In the data rows, 500 means zero.
Here are some points:
ndarray[520 468 465 486 522 525 516 531 513 499 446 489 512 482 537 513]
ndarray[455 437 461 528 536 560 492 502 501 500 523 520 536 506 442 491]
ndarray[511 475 458 482 505 502 514 551 517 526 450 517 496 488 522 482]
ndarray[337 639 423 604 363 465 472 378 554 538 642 569 349 574 492 492]
ndarray[548 492 464 503 506 526 517 552 496 512 456 503 531 495 528 495]
ndarray[540 506 460 489 520 521 535 526 529 511 437 490 504 503 539 509]
ndarray[141 429 657 399 375 278 315 608 645 435 796 388 265 420 404 514]
ndarray[533 498 452 480 503 507 512 531 506 508 462 495 509 491 522 513]
ndarray[424 392 461 502 523 516 466 450 468 495 436 651 465 282 513 447]
ndarray[450 469 482 443 544 499 552 537 501 483 521 486 576 482 548 453]
ndarray[542 497 475 480 524 520 511 541 515 500 434 491 517 495 527 507]
ndarray[557 479 463 505 503 514 515 535 528 505 454 498 516 509 506 522]
ndarray[515 479 463 493 528 515 490 518 496 522 465 493 533 519 514 497]
ndarray[516 496 437 490 523 524 512 552 500 513 440 511 501 487 536 497]
ndarray[521 486 445 487 509 520 520 531 497 501 447 525 522 499 534 502]
ndarray[527 488 456 486 501 517 516 531 514 502 450 501 500 491 524 512]
ndarray[573 622 461 400 487 387 508 370 380 526 460 525 594 446 403 686]
ndarray[491 478 497 532 495 513 509 506 601 445 536 576 508 514 541 438]
ndarray[537 484 463 486 511 520 520 526 521 515 465 509 506 488 535 493]
ndarray[540 487 463 482 533 508 520 539 505 500 450 493 517 499 537 498]
ndarray[503 489 460 498 522 517 510 538 513 525 467 491 522 515 493 486]
ndarray[495 533 363 443 407 523 517 491 531 460 561 556 532 484 582 541]
ndarray[582 484 593 550 571 404 529 731 644 468 553 641 489 632 413 540]
ndarray[ 34 683 616 581 450 369 317 370 592 284 853 284 320 661 403 528]
ndarray[532 504 444 481 528 515 509 536 523 493 451 497 511 483 529 501]
ndarray[518 497 450 510 520 527 518 539 509 520 455 514 507 486 533 499]
ndarray[483 522 367 436 418 510 505 497 515 444 582 557 541 478 572 554]
ndarray[574 540 485 459 505 461 513 522 499 507 477 518 532 482 477 553]
ndarray[613 435 619 418 539 526 573 568 380 611 402 430 642 527 488 389]
ndarray[532 496 457 485 522 519 500 520 491 507 459 502 523 494 530 494]
ndarray[504 501 486 498 550 491 500 556 557 517 507 533 522 520 471 497]
ndarray[612 606 474 415 477 431 503 436 494 508 474 511 573 481 449 607]
ndarray[534 499 449 488 519 515 526 511 522 497 447 493 518 481 525 490]
ndarray[538 494 448 518 522 528 542 532 524 499 447 489 508 500 512 500]
ndarray[501 522 404 445 434 531 513 505 534 479 525 530 524 502 544 548]
ndarray[538 481 463 481 521 516 519 539 507 493 450 516 525 484 524 497]
ndarray[550 475 434 522 541 510 553 528 538 467 444 498 513 498 508 506]
ndarray[256 242 373 595 357 591 474 472 425 628 707 762 277 119 440 500]
ndarray[418 494 522 451 640 523 595 513 485 389 523 467 685 498 600 427]
ndarray[293 431 346 471 514 516 565 537 314 636 462 573 438 429 516 541]
ndarray[544 491 451 489 513 523 511 535 500 507 460 494 513 494 532 516]
ndarray[442 627 413 580 445 456 573 514 460 577 505 553 381 506 440 554]
ndarray[534 509 437 497 513 516 523 538 507 510 448 492 500 494 540 504]
ndarray[496 452 444 484 538 531 524 535 441 523 448 506 539 493 483 473]
ndarray[534 521 484 465 507 467 484 475 484 473 462 479 519 471 469 558]
ndarray[594 401 442 523 552 514 572 426 491 514 438 444 562 582 578 579]
ndarray[402 519 321 412 388 538 534 441 462 483 598 585 520 460 577 585]
ndarray[516 515 430 467 479 525 516 516 508 497 481 522 521 487 531 520]
ndarray[502 484 483 483 553 523 530 515 497 469 466 513 560 490 536 476]
ndarray[533 493 468 497 504 528 522 539 515 514 458 513 512 490 517 507]
ndarray[521 487 463 487 523 511 519 522 497 513 455 503 498 486 523 501]
ndarray[530 336 401 560 605 551 538 406 450 473 415 459 521 595 665 545]
ndarray[534 481 440 498 519 510 526 545 526 494 444 494 502 506 534 497]
ndarray[547 500 483 517 543 483 524 601 535 507 484 537 519 532 496 526]
ndarray[530 490 458 468 522 513 512 530 492 521 435 513 512 483 527 505]
ndarray[541 496 453 487 521 507 522 532 503 499 434 492 512 489 521 506]
ndarray[440 587 541 410 524 488 433 498 449 467 477 390 446 505 446 534]
ndarray[530 491 436 513 518 519 535 532 520 481 445 500 507 481 525 488]
ndarray[531 496 444 488 524 516 509 536 497 500 450 524 503 497 524 504]
ndarray[462 580 446 539 472 470 542 521 497 551 473 542 445 513 503 532]
ndarray[541 493 444 491 507 509 539 528 504 501 440 524 523 500 519 491]
ndarray[525 454 449 499 462 493 484 517 486 479 426 481 488 469 470 495]
ndarray[533 492 459 482 519 512 508 534 513 489 460 505 529 497 530 503]
ndarray[535 498 443 487 524 520 521 539 506 518 456 501 521 489 532 511]
ndarray[522 420 619 433 205 401 406 411 477 562 521 494 326 531 412 538]
ndarray[505 852 822 754 184 468 477 266 425 499 650 502 252 799 438 745]
ndarray[578 558 468 424 499 469 508 481 479 513 472 527 559 467 472 568]
ndarray[516 477 474 503 513 513 527 514 551 487 483 526 502 505 530 486]
ndarray[492 417 438 508 578 560 492 465 399 495 449 558 535 392 525 464]
ndarray[536 498 450 497 507 529 522 554 490 509 449 515 512 492 534 507]
ndarray[540 493 462 499 515 516 533 544 523 515 440 494 511 489 544 498]
ndarray[ 97 373 680 313 336 168 301 706 637 513 791 419 183 337 375 538]
ndarray[435 448 552 578 503 508 511 458 685 363 642 648 460 561 582 387]
ndarray[535 505 446 486 523 513 530 536 505 517 450 506 512 480 539 494]
ndarray[432 622 427 584 450 442 553 524 463 595 497 540 418 523 489 535]
ndarray[526 489 460 491 522 513 525 533 510 526 453 501 513 499 531 502]
ndarray[525 501 445 480 517 538 513 542 512 500 436 499 508 502 527 512]
ndarray[528 506 447 480 516 515 499 533 497 497 459 522 524 493 540 510]
ndarray[542 448 424 515 551 516 517 465 476 504 437 473 509 553 583 532]
ndarray[477 494 490 516 513 512 515 499 568 457 533 566 479 529 539 466]
ndarray[432 497 510 514 559 500 490 517 533 562 531 460 558 561 415 480]
ndarray[550 469 474 490 493 496 497 507 485 487 433 495 527 478 484 511]
ndarray[594 606 594 523 479 515 483 433 488 479 433 453 509 617 544 579]
ndarray[692 483 535 459 578 521 370 533 477 621 621 474 529 203 549 367]
ndarray[521 482 446 495 517 516 509 533 496 515 452 507 508 501 524 503]
ndarray[419 420 544 575 490 531 512 422 663 366 650 658 449 593 595 410]
ndarray[100  84 733 246 340 191 135 619 543 690 973 648 148   0 354 323]
ndarray[479 414 435 668 436 629 496 455 583 380 618 544 477 447 446 536]
ndarray[526 492 465 510 517 514 515 535 511 499 456 504 513 479 513 504]
ndarray[539 502 460 477 502 524 526 534 529 507 447 511 519 498 528 495]
ndarray[521 510 462 483 512 491 495 520 487 504 449 475 498 497 502 504]
ndarray[541 489 469 494 502 517 519 527 507 496 452 504 521 483 525 495]
ndarray[546 281 361 566 626 565 579 372 438 478 420 419 517 680 711 553]
ndarray[477 492 448 529 546 515 533 527 522 523 493 477 537 532 470 475]
ndarray[560 512 490 470 512 460 501 540 520 495 458 528 517 516 476 536]
ndarray[309 778 603 592 347 501 445 219 572 357 769 400 463 841 590 470]
ndarray[530 487 444 510 506 517 518 530 512 503 449 512 512 491 544 513]
ndarray[264 427 648 585 586 507 590 420 739 190 809 689 599 599 639 275]
ndarray[566 492 456 511 511 519 530 540 527 531 442 480 527 494 504 514]
ndarray[312 316 549 681 488 534 517 262 744 200 769 809 424 571 714 363]
ndarray[410 370 340 999 314 660 589 449 664 336 799 665 304 347 251 643]
ndarray[531 484 456 496 500 508 522 537 523 523 450 516 516 486 531 509]
ndarray[ 81 547 632 634 346 264 288 327 441 178 637 235 239 373 185 649]
ndarray[485 459 482 429 520 501 486 513 556 530 419 495 515 472 504 449]
ndarray[540 487 463 482 526 526 541 531 510 507 439 509 501 492 529 495]
ndarray[479 495 354 417 313 511 474 415 523 387 604 560 546 437 524 566]
ndarray[491 466 508 534 520 510 535 487 593 439 514 562 476 527 546 448]
ndarray[581 535 582 399 530 424 499 490 456 507 483 432 599 483 454 540]
ndarray[530 511 492 469 522 506 527 534 478 513 430 475 520 505 509 468]
ndarray[508 501 455 488 517 518 508 539 486 494 446 473 500 497 508 513]
ndarray[531 494 450 490 517 525 519 524 504 503 457 498 517 490 535 508]
ndarray[537 503 468 490 525 521 516 532 495 507 452 520 504 489 536 513]
ndarray[531 488 463 494 525 514 534 542 519 506 467 505 500 497 530 497]
ndarray[516 500 476 488 521 512 496 526 506 515 478 493 511 501 513 495]
ndarray[438 584 545 415 537 483 455 474 439 433 475 379 462 499 449 520]
ndarray[495 497 482 515 545 512 499 524 517 532 484 472 534 536 475 485]
ndarray[482 624 462 559 481 457 525 532 473 598 529 536 429 425 472 492]
ndarray[556 481 461 497 507 510 514 523 520 533 445 480 516 486 521 514]
ndarray[567 433 398 586 552 505 602 516 573 445 455 497 498 549 506 487]
ndarray[431 538 517 583 489 533 495 433 623 403 609 556 481 603 563 439]
Here are 40 more points, each followed by its number:
ndarray[522 503 464 476 523 508 520 536 519 514 451 511 522 504 515 496] 0
ndarray[462 439 467 463 591 559 544 532 427 499 487 491 591 525 474 456] 1
ndarray[535 489 454 492 519 516 513 539 502 515 440 517 515 496 517 500] 2
ndarray[526 502 453 480 515 506 515 530 513 493 438 505 507 494 541 494] 3
ndarray[512 498 460 490 530 493 512 526 512 499 451 503 519 489 523 504] 4
ndarray[250 583 573 622 400 458 294 239 539 130 647 247 410 604 395 512] 5
ndarray[532 495 450 476 514 523 515 525 520 504 455 488 512 488 539 505] 6
ndarray[541 474 448 486 510 515 521 543 514 514 455 509 494 506 533 499] 7
ndarray[537 489 427 491 521 521 519 533 501 498 453 510 511 494 524 505] 8
ndarray[581 524 999 403 355 421 747 439   0 979 560 293 686 891 197 120] 9
ndarray[615 400 827 298 582 532 635 547 136 708 346 306 726 592 369 303] 10
ndarray[495 417 444 535 534 508 526 468 547 475 486 509 491 558 596 490] 11
ndarray[533 492 460 491 529 510 519 531 506 496 446 512 505 506 535 515] 12
ndarray[536 518 454 499 511 506 498 539 507 508 438 509 505 488 517 494] 13
ndarray[538 480 464 487 525 509 509 535 514 505 454 497 514 492 520 513] 14
ndarray[444 496 525 493 505 492 474 492 568 438 545 517 475 530 514 463] 15
ndarray[588 432 512 480 555 519 422 482 493 576 532 580 473 207 546 403] 16
ndarray[524 487 448 507 513 504 519 541 510 508 443 500 512 491 525 492] 17
ndarray[490 442 496 534 438 505 459 454 509 420 493 502 455 464 459 482] 18
ndarray[521 488 468 477 510 527 523 521 514 507 456 514 517 496 532 500] 19
ndarray[526 457 471 502 489 505 503 500 514 461 442 488 486 463 499 490] 20
ndarray[526 487 437 491 532 513 524 532 493 512 439 495 496 498 523 516] 21
ndarray[530 497 455 472 524 528 511 533 507 493 464 519 510 492 524 504] 22
ndarray[517 504 468 485 519 507 521 545 501 511 469 508 512 496 530 483] 23
ndarray[530 505 454 492 523 516 517 525 511 516 461 503 506 500 518 504] 24
ndarray[742 237 656 566 340 580 174 549 641 688 999 628 360   0 403 298] 25
ndarray[577 395 731 383 607 514 583 553 296 695 432 359 723 609 370 325] 26
ndarray[470 435 475 407 527 502 459 478 522 516 442 476 526 488 489 465] 27
ndarray[514 479 458 472 503 507 493 529 526 512 453 497 511 486 520 501] 28
ndarray[632 381 618 593 494 546 315 450 612 556 855 662 428  35 521 321] 29
ndarray[405 609 578 403 525 454 416 461 430 430 479 340 417 484 406 534] 30
ndarray[376 490 515 550 560 508 475 503 522 541 569 402 532 534 372 477] 31
ndarray[298 596 527 569 367 440 425 466 620 430 732 492 356 623 435 525] 32
ndarray[571 561 532 505 494 516 493 459 483 479 432 479 496 579 534 536] 33
ndarray[517 502 460 485 513 520 526 532 505 499 459 511 512 504 528 506] 34
ndarray[268 454 573 359 756 515 572 428 498 328 561 391 818 505 553 326] 35
ndarray[543 472 498 457 522 517 542 529 461 512 450 479 551 517 528 471] 36
ndarray[548 427 435 529 544 544 529 485 477 501 442 488 514 557 592 523] 37
ndarray[537 487 456 502 518 523 515 527 510 497 448 515 503 483 518 496] 38
ndarray[534 496 444 494 513 513 495 531 506 500 439 512 516 491 525 508] 39
Which of these numbered points is nearest to each point below, ignoring the 3 directions in which the first points spread most? Its number follows each.
ndarray[574 470 400 527 528 487 555 517 585 476 419 484 499 484 487 475] > 20
ndarray[508 433 421 509 547 519 536 483 494 503 439 498 522 553 579 504] > 11
ndarray[497 439 480 486 501 492 462 507 504 449 449 477 494 460 482 500] > 20
ndarray[195 272 535 322 197 284 426 668 612 958 837 629 273 521 236 376] > 32
ndarray[602 462 375 561 522 508 605 548 570 460 414 471 508 493 486 488] > 20
ndarray[506 492 489 471 581 499 537 557 530 444 482 512 580 520 520 486] > 15
ndarray[503 497 470 473 518 516 531 521 487 491 459 481 553 499 545 498] > 19
ndarray[534 485 444 479 524 501 513 531 514 506 455 511 511 501 525 506] > 12
ndarray[397 355 500 347 269 366 476 638 579 764 661 646 313 468 433 442] > 32
ndarray[283 628 999 530 208 222 879 416   0 999 841 437 512 999   0   0] > 9
ndarray[703 577 990 414 410 509 555 364 226 631 445 312 639 855 454 378] > 10
ndarray[369 576 559 657 452 429 643 433 446 587 616 618 398 662 493 429] > 23
ndarray[537 489 453 486 522 517 509 531 491 511 436 513 508 479 544 514] > 12
ndarray[429 493 419 469 574 533 504 515 365 584 486 489 490 369 519 521] > 21
ndarray[400 495 563 550 629 465 483 597 593 565 625 481 579 639 320 478] > 31
ndarray[553 580 613 550 459 509 502 420 535 435 490 512 477 625 561 513] > 33
ndarray[591 486 465 481 613 561 416 524 415 602 555 500 522 270 548 425] > 16
ndarray[534 477 463 475 526 537 532 521 505 520 445 500 521 516 542 508] > 19
ndarray[519 475 454 489 523 518 523 519 512 512 452 495 510 504 550 517] > 6
ndarray[566 398 524 479 556 559 365 501 464 648 674 524 545 264 440 344] > 16
ndarray[530 488 446 488 498 507 520 539 505 494 450 508 511 483 541 490] > 3
ndarray[334 666 630 355 510 427 381 481 416 422 520 290 360 500 343 588] > 30
ndarray[424 354 433 474 559 558 519 510 381 547 463 568 535 452 443 435] > 1
ndarray[435 428 485 592 523 542 495 495 551 515 582 480 528 496 411 504] > 31
ndarray[ 42 247 531 524 807 592 474 427 238 711 721 464 824 662  73 300] > 26
ndarray[266 424 561 362 689 529 530 393 547 346 576 439 769 488 496 342] > 35
ndarray[533 493 433 486 519 526 517 529 503 500 460 512 506 492 524 504] > 8
ndarray[550 508 478 477 508 520 523 507 508 515 444 499 510 518 529 512] > 19
ndarray[589 634 631 526 455 516 486 405 481 458 433 450 492 655 545 580] > 33
ndarray[480 612 468 568 461 454 534 538 489 600 522 564 426 459 493 522] > 13
ndarray[527 457 469 504 473 512 513 499 490 464 438 492 500 468 495 491] > 20
ndarray[517 478 496 513 509 531 518 520 555 487 495 535 486 494 555 474] > 19
ndarray[523 478 457 504 531 503 513 529 519 497 438 500 507 475 537 501] > 4
ndarray[523 479 456 488 518 525 520 547 509 503 463 520 518 486 530 494] > 34
ndarray[621 592 542 525 510 463 409 551 476 666 655 523 445 276 507 416] > 16
ndarray[543 499 455 483 506 516 514 535 507 517 442 511 515 501 544 500] > 19
ndarray[547 474 448 502 512 515 527 541 511 505 439 506 509 513 530 499] > 7
ndarray[523 494 452 489 513 508 509 537 497 512 461 495 506 485 510 517] > 8
ndarray[451 321 642 550 454 401 387 473 558 328 494 223 482 314 354 589] > 5
ndarray[397 485 468 458 348 433 470 532 574 605 640 556 363 540 480 469] > 32
ndarray[ 51 408 477 421 665 520 693 483 292 395 679 565 717 359 590 394] > 35
ndarray[519 471 479 474 511 528 511 521 513 498 457 497 505 497 545 491] > 19
ndarray[249 520 474 299 476 402 464 330 594 653 466 512 421 479 338 418] > 27
ndarray[487 557 472 534 504 538 497 478 529 472 505 494 500 550 532 503] > 24
ndarray[529 440 422 517 536 530 543 496 498 496 434 485 513 554 591 510] > 11
ndarray[346 547 570 426 671 525 579 478 430 305 547 421 724 483 581 422] > 35
ndarray[536 487 472 476 517 516 515 515 512 507 415 510 494 466 521 498] > 38
ndarray[578 545 466 450 503 469 509 491 485 495 450 507 549 486 489 564] > 22
ndarray[527 488 460 489 517 521 523 526 521 508 458 502 530 494 524 505] > 19
ndarray[382 999 999 862  81 469  67   0 457   0 710   0 282 999 408 776] > 5
ndarray[492 522 431 481 477 514 514 512 537 485 508 544 503 482 551 501] > 6
ndarray[478 541 335 416 357 525 530 469 542 428 620 580 544 476 588 571] > 8
ndarray[408 456 552 581 503 502 521 440 702 366 656 664 461 562 565 383] > 15
ndarray[541 476 446 520 508 533 530 521 541 467 460 509 505 480 478 495] > 38
ndarray[448 426 387 516 572 538 572 492 408 518 451 492 508 525 587 548] > 37
ndarray[502 391 474 497 458 515 443 441 455 392 395 447 521 425 438 498] > 18
ndarray[576 459 531 458 525 538 550 534 437 532 422 479 577 527 521 452] > 36
ndarray[411 553 999 392 425 296 650 444  61 781 704 214 650 909 197 161] > 9
ndarray[589 598 570 523 467 517 480 430 481 472 456 463 502 613 553 561] > 33
ndarray[527 505 466 486 499 510 514 522 506 501 451 503 522 496 532 496] > 19
ndarray[528 512 457 479 518 503 521 526 503 507 454 513 510 489 529 523] > 34
ndarray[572 476 418 543 535 519 553 530 549 477 425 507 497 504 494 495] > 38
ndarray[520 377 407 553 564 545 552 430 485 480 456 490 513 607 622 522] > 37
ndarray[803 465 597 478 574 522 334 522 515 633 647 415 570 149 543 354] > 29
ndarray[531 497 450 491 518 516 503 530 516 507 454 491 520 486 545 503] > 6
ndarray[509 497 457 488 516 513 511 533 508 486 450 508 502 492 535 499] > 3
ndarray[529 489 473 495 510 502 524 516 527 489 461 521 511 492 530 481] > 3
ndarray[479 176 479 578 371 500 404 247 457 233 405 412 450 447 403 486] > 5
ndarray[542 495 462 493 525 524 513 546 521 499 459 500 514 508 532 509] > 14
ndarray[601 649 649 533 451 509 459 394 464 454 452 448 496 670 555 579] > 33
ndarray[514 493 473 480 591 537 474 520 406 556 520 502 514 358 537 473] > 23
ndarray[526 484 465 484 513 508 496 528 502 488 453 491 501 485 529 507] > 14
ndarray[542 503 455 498 505 518 519 530 499 511 453 510 532 492 524 508] > 2
ndarray[804 599 999 356 330 430 682 397   0 900 404 294 671 961 314 336] > 9
ndarray[521 496 457 491 515 515 524 535 506 496 455 503 501 488 526 498] > 34
ndarray[531 512 452 498 509 510 508 550 512 503 444 514 509 482 522 495] > 13
ndarray[541 494 472 494 513 530 502 547 505 523 459 484 523 460 547 494] > 6
ndarray[521 496 471 495 537 512 524 558 527 512 448 525 523 497 532 502] > 0
ndarray[384 625 534 401 526 467 436 480 404 471 475 357 414 482 407 540] > 30
ndarray[534 495 447 485 519 526 519 526 517 505 454 497 517 491 517 492] > 24
ndarray[501 422 500 425 440 470 502 573 500 619 492 529 470 484 491 463] > 7
ndarray[397 497 507 519 574 520 470 514 519 563 539 436 572 570 399 447] > 31
ndarray[407 374 444 484 615 581 524 500 357 556 493 524 599 524 401 432] > 1
ndarray[533 484 475 504 513 522 523 518 526 494 469 521 498 504 528 471] > 38
ndarray[334 663 630 349 545 444 421 448 393 360 516 266 460 484 391 545] > 30
ndarray[542 503 448 487 497 507 515 551 516 503 451 512 513 481 523 495] > 13
ndarray[513 472 457 526 547 555 515 465 482 464 414 571 508 379 556 481] > 20
ndarray[556 507 529 520 534 446 528 629 586 500 510 565 511 563 465 542] > 0
ndarray[527 486 445 491 504 526 518 526 507 518 458 504 519 507 520 491] > 2
ndarray[434 278 521 446 364 448 422 361 409 305 452 437 508 368 347 450] > 5
ndarray[650 327 634 433 593 544 625 491 295 617 390 385 667 649 531 404] > 26
ndarray[564 462 409 510 536 512 560 520 545 483 430 494 511 491 480 464] > 20
ndarray[519 490 462 480 525 521 510 538 518 516 441 508 514 501 533 482] > 0
ndarray[624 507 480 445 537 529 424 519 519 539 559 491 541 329 553 425] > 16
ndarray[529 445 462 488 487 523 473 496 496 461 427 477 509 459 483 499] > 20
ndarray[452 486 407 494 541 523 552 521 427 542 446 524 481 481 525 535] > 21
ndarray[122 422 613 653 704 619 520 413 541 349 838 403 794 534 297 398] > 35
ndarray[561 189 945 150 289 348 616 653 243 999 614 471 598 614 205 166] > 9
ndarray[538 485 455 496 518 515 506 530 508 515 452 513 516 515 528 502] > 2
ndarray[520 495 454 482 514 518 521 548 508 504 446 510 510 499 516 493] > 34
ndarray[532 500 468 498 521 489 518 571 540 506 460 540 496 510 495 505] > 0
ndarray[518 496 459 483 509 509 525 548 503 517 453 486 525 494 520 503] > 34
ndarray[528 486 456 493 506 523 494 542 516 505 462 493 498 498 521 498] > 7
ndarray[531 477 453 493 511 512 514 525 518 513 432 504 527 497 528 500] > 28
ndarray[566 496 493 518 550 467 531 622 569 491 491 558 510 547 507 525] > 0
ndarray[707 401 599 549 530 590 346 503 543 545 746 525 522 156 490 372] > 29
ndarray[532 479 451 490 509 521 509 542 519 523 454 498 499 503 518 494] > 7
ndarray[421 435 495 612 516 586 465 491 559 494 622 484 530 496 367 515] > 31
ndarray[533 447 455 508 480 511 493 508 491 461 421 475 496 440 477 515] > 20
ndarray[581 554 480 444 508 462 503 460 475 510 467 511 554 478 468 579] > 22
ndarray[449 631 469 586 452 469 555 522 481 555 510 545 394 530 466 559] > 13
ndarray[853 253 999 208 656 577 757 592   0 857 272 242 968 693 318 103] > 9
ndarray[611 655 657 532 440 510 466 399 471 466 432 427 498 690 548 568] > 33
ndarray[531 497 460 493 509 506 513 532 503 510 443 503 506 490 546 499] > 3
ndarray[390 297 396 518 654 627 521 456 265 533 446 609 618 466 410 399] > 1
ndarray[574 467 546 459 535 539 552 547 440 545 428 467 583 515 503 445] > 36
ndarray[547 503 474 475 517 495 508 527 521 510 456 499 522 489 509 523] > 14
ndarray[536 521 462 486 527 507 509 509 502 501 467 508 525 495 512 505] > 24
ndarray[649 814 770 578 407 400 413 299 452 500 616 481 452 620 495 610] > 16
ndarray[532 494 460 494 523 514 519 530 508 485 446 493 497 496 534 499] > 3
ndarray[707 516 701 314 515 440 567 470 293 628 397 434 720 553 378 468] > 26
ndarray[496 467 472 521 533 527 524 518 518 452 491 505 545 476 533 493] > 4
ndarray[762 382 603 396 481 479 244 523 477 639 723 461 478  50 504 305] > 29
ndarray[185 318 618 255 254 200 341 718 661 655 792 531 176 351 386 478] > 32
ndarray[535 490 452 477 517 511 523 529 507 498 451 506 497 491 529 484] > 3
ndarray[532 508 447 502 515 523 509 512 524 502 457 505 511 517 520 507] > 24
ndarray[498 554 426 439 535 472 542 469 415 550 444 534 547 450 477 584] > 4
ndarray[460 337 467 585 558 535 533 400 578 400 535 582 490 598 663 460] > 11
ndarray[572 490 490 459 520 503 529 529 472 533 443 496 541 516 516 511] > 19
ndarray[689 491 546 467 566 522 401 528 516 569 588 456 528 292 548 401] > 16
ndarray[423 622 567 401 514 471 430 484 435 439 485 366 417 487 423 539] > 30
ndarray[855 906 999 636 304 481 262  58 361 355 560 278 425 787 549 640] > 29
ndarray[468 562 435 541 505 494 545 520 490 532 460 552 442 514 493 519] > 21
ndarray[476 485 475 524 524 505 522 520 546 499 491 538 493 499 553 488] > 4
ndarray[521 500 468 479 519 511 527 539 508 503 452 504 518 498 521 526] > 34
ndarray[594 816 999 880  48 625 327   5 553 237 801 421 269 958 455 781] > 25
ndarray[523 312 381 578 638 567 540 313 437 463 377 520 529 506 684 544] > 37
ndarray[531 462 444 501 536 502 536 510 533 512 433 497 508 504 515 465] > 17
ndarray[568 474 514 452 510 526 551 536 454 534 427 475 556 507 500 447] > 36
ndarray[508 503 456 487 517 517 484 517 496 493 464 468 490 505 513 505] > 8
ndarray[496 449 455 413 519 519 470 484 546 509 428 474 521 479 504 457] > 27
ndarray[627 477 605 388 539 484 567 515 395 606 431 438 634 536 462 448] > 36
ndarray[482 480 500 532 499 511 523 505 575 456 504 572 482 520 546 453] > 0
ndarray[470 584 529 584 481 460 508 499 545 536 614 595 433 470 508 455] > 23
ndarray[509 487 471 476 523 524 506 527 501 526 468 497 520 503 495 491] > 0
ndarray[478 585 442 542 478 458 544 527 484 557 481 539 428 502 493 541] > 21
ndarray[331 503 472 543 411 475 406 376 574 446 608 575 380 426 525 477] > 39
ndarray[510 203 634 727 550 718 233 426 535 604 999 513 580  65 187 302] > 25
ndarray[353 518 525 527 584 505 450 477 528 581 606 413 580 609 375 459] > 31
ndarray[251 760 716 273 541 414 342 399 347 324 532 165 375 506 349 572] > 30
ndarray[474 590 443 562 492 462 539 522 490 577 492 537 442 516 491 524] > 24
ndarray[462 420 437 494 580 574 524 499 402 519 451 547 575 479 482 466] > 1
ndarray[451 523 453 504 433 490 489 443 520 496 512 479 449 538 504 491] > 28
ndarray[544 528 500 490 514 528 508 518 506 487 450 470 501 516 549 516] > 6
ndarray[ 67 999 999 815 215 220 134   0 518  34 947   0 114 999 420 868] > 37
ndarray[425 552 449 514 377 455 515 541 510 615 568 583 377 515 458 488] > 32
ndarray[519 491 450 489 513 535 512 534 524 496 459 517 496 482 536 506] > 6
ndarray[477 485 500 534 521 497 526 505 600 449 541 587 490 532 538 453] > 0
ndarray[449 404 428 496 581 564 507 494 398 513 464 559 551 480 473 486] > 1
ndarray[401 388 482 521 533 559 465 456 594 521 569 489 537 484 383 494] > 31
ndarray[831 873 999 488  89 379 242 167 399 607 677 369 283 856 567 651] > 25
ndarray[246 543 602 739 425 469 561 394 762 340 836 821 323 615 554 357] > 23
ndarray[531 508 439 476 503 526 510 535 511 505 428 508 512 500 541 504] > 3
ndarray[355 541 558 416 654 506 587 459 457 321 526 395 678 496 554 427] > 35
ndarray[252 206 434 616 734 671 484 289 293 421 469 798 602 250 455 334] > 1
ndarray[578 551 484 452 498 471 507 476 489 498 451 511 556 495 472 553] > 22
ndarray[309 650 692 380 647 423 508 520 447 304 589 363 588 541 431 495] > 35
ndarray[521 499 457 494 521 518 493 533 503 518 435 515 511 500 508 492] > 2
ndarray[460 422 439 549 478 527 523 410 576 412 589 598 497 597 628 488] > 11
ndarray[527 490 439 499 524 510 510 530 495 533 459 509 506 493 529 512] > 24
ndarray[525 501 474 497 510 507 516 533 507 495 451 512 513 482 535 514] > 12
ndarray[511 497 449 482 499 518 530 533 503 507 452 498 501 500 528 497] > 34
ndarray[365 583 592 393 598 481 483 461 436 379 518 367 565 464 492 478] > 30
ndarray[534 499 463 494 520 523 511 536 506 507 452 506 511 511 525 487] > 2
ndarray[527 476 439 484 502 513 512 528 513 503 458 486 508 504 518 514] > 8
ndarray[465 483 430 493 536 524 551 528 434 545 430 520 487 475 523 528] > 21
ndarray[630 425 651 408 547 528 581 562 355 619 383 419 666 559 470 367] > 26
ndarray[529 476 453 491 515 524 526 528 514 503 450 504 494 496 532 508] > 7
ndarray[556 517 471 465 511 494 507 507 493 519 450 521 527 500 508 532] > 22
ndarray[573 453 381 564 536 501 596 547 566 462 433 481 499 491 464 497] > 20
ndarray[489 500 452 548 537 541 499 442 516 449 445 534 505 424 568 488] > 20
ndarray[227 223 653 586 351 473 251 546 694 793 999 546 369 259  95 375] > 31
ndarray[527 498 460 487 503 522 524 530 510 515 448 512 523 494 537 516] > 19
ndarray[694 460 599 468 576 522 365 503 565 558 700 530 513 238 579 324] > 29
ndarray[544 504 457 489 524 522 519 534 512 501 465 511 508 478 526 507] > 24
ndarray[638 484 513 473 553 531 441 525 502 550 550 487 529 341 546 406] > 16
ndarray[553 501 452 481 515 501 524 523 501 513 450 496 519 494 511 509] > 24
ndarray[525 518 454 484 487 504 516 542 503 515 454 513 503 491 535 489] > 23
ndarray[547 477 471 476 514 505 524 530 512 506 440 508 506 501 538 502] > 12
ndarray[132 288 545 596 754 608 486 443 325 615 758 411 775 668 116 360] > 26
ndarray[509 435 469 580 488 561 506 521 544 440 530 529 498 439 500 530] > 38
ndarray[536 586 624 625 531 568 421 225 407 344 329 601 492 350 598 553] > 16
ndarray[541 503 472 489 524 522 511 537 505 508 442 504 514 489 535 483] > 23
ndarray[408 571 538 413 518 487 456 479 445 470 468 391 443 495 460 539] > 30
ndarray[524 506 456 503 518 504 497 540 515 503 454 518 509 498 523 494] > 13
